B =
[[ 16.3  -5.9 -62.7 -27.3  13.2  30.4 -49.0   7.7 -73.2  -4.2  16.5  -0.2
   53.5]
 [ -6.8  33.9  66.0   8.9  -4.3 -60.4   4.5 -21.6  42.0  35.2 -17.1  21.5
  -70.2]
 [ 14.3  13.4  14.2  10.0   0.6 -15.4  16.8  -8.5  14.7  14.2  -4.4   5.8
   -7.3]
 [ 16.9 -30.6   9.2 -12.0 -13.2 -38.7   9.4 -32.7  21.5 -13.0 -32.9 -25.6
  -16.1]
 [  1.3 -32.0 -45.7  -7.3   2.9  21.6   8.5   8.9  -8.2 -62.8   7.9 -53.9
   36.8]]
Rows and columns are counted from 1.
(1, 1): 16.3
(1, 5): 13.2
(1, 2): -5.9
(1, 8): 7.7
(4, 7): 9.4
(5, 6): 21.6
(3, 6): -15.4
(3, 4): 10.0
(4, 3): 9.2
(2, 13): -70.2
(3, 2): 13.4
(5, 10): -62.8
(1, 12): -0.2
(5, 5): 2.9
(1, 3): -62.7
(2, 4): 8.9
(1, 7): -49.0
(4, 1): 16.9
(2, 3): 66.0
(5, 1): 1.3
(3, 11): -4.4
(3, 7): 16.8
(1, 10): -4.2
(4, 13): -16.1
(5, 9): -8.2
(2, 8): -21.6
(4, 5): -13.2
(1, 4): -27.3

X =
[[  9  24 -14  -2 -48 -13  16  -3 -32   5 -31   0 -30 -19   5 -16]
 [ 29  20 -16 -10  -8  -3   6  13   2  29  -8  -1  15 -19   5 -29]
 [  6 -10  12 -15 -32 -12   2  28 -33  42 -30  -9  -9 -18 -49  11]
 [-11 -21 -32  16 -26 -21 -40 -21  -1  24 -14   2 -22   0  21  42]
 [-18  -4 -19 -20   0 -11   7  32 -21   0   6 -30 -15 -33  13   4]]
Indices start at 1.
row 1 col 1	9
row 1 col 11	-31
row 2 col 9	2
row 1 col 12	0
row 2 col 15	5
row 4 col 6	-21
row 5 col 7	7
row 5 col 12	-30
row 2 col 7	6
row 1 col 14	-19
row 5 col 8	32
row 1 col 7	16
row 4 col 7	-40
row 3 col 16	11
row 4 col 12	2
row 1 col 15	5
row 3 col 2	-10
row 2 col 12	-1
row 2 col 10	29
row 2 col 11	-8
row 1 col 6	-13
row 2 col 8	13
row 2 col 4	-10
row 3 col 7	2
row 3 col 4	-15
row 3 col 5	-32
row 3 col 12	-9
row 3 col 13	-9
row 1 col 3	-14
row 5 col 3	-19
row 5 col 14	-33
row 4 col 15	21

M =
[[123  99 145  65 114 130 132 140 154 119 135 120 120 112  71]
 [108  80 128 105 125 143 109 128 199 133 148 139  82  83  77]
 [119 122 115 124 118 112 120 118 110 121 110 118 121 121 127]
 [128 165 103 154 124 129 121  92  47  86 124  91 145 145 161]
 [129 160 108 149 129 152 121  90  69  78 148  92 137 134 145]
 [123 130 116 110 100  52 129 131  56 141  48 118 147 152 153]
 [121 127 117 108  98  42 131 135  59 147  38 122 149 152 153]
 [129 169 103 151 118 111 125  96  31  93 104  93 154 153 169]
 [121 127 117 122 119 121 122 115 103 112 120 113 125 125 125]]
Rows and columns are counted from 1.
(1, 1): 123
(5, 3): 108
(4, 5): 124
(5, 9): 69
(7, 9): 59
(2, 5): 125
(5, 7): 121
(6, 12): 118
(7, 13): 149
(7, 4): 108
(4, 6): 129
(7, 15): 153
(8, 12): 93
(7, 8): 135
(9, 8): 115
(6, 14): 152
(8, 3): 103
(4, 9): 47
(5, 2): 160
(7, 10): 147
(5, 11): 148
(2, 14): 83
(8, 4): 151
(3, 14): 121
(6, 5): 100
(2, 12): 139
(3, 9): 110
(1, 15): 71
(2, 11): 148
(2, 6): 143
(6, 2): 130
(2, 15): 77
(9, 10): 112
(2, 4): 105
(6, 7): 129
(1, 11): 135
(5, 10): 78

m =
[[-359 -126  173 -803]
 [-355   88   96 -707]
 [-157   29  659  -29]
 [ 179  421  546 -120]
 [-387 -119  191 -772]
 [  44  149  417  118]
 [-115   12  643  -37]]
Indices start at 1.
(1, 1): -359
(5, 3): 191
(5, 1): -387
(1, 2): -126
(3, 1): -157
(4, 3): 546
(5, 2): -119
(1, 3): 173
(5, 4): -772
(6, 4): 118
(2, 1): -355
(6, 1): 44
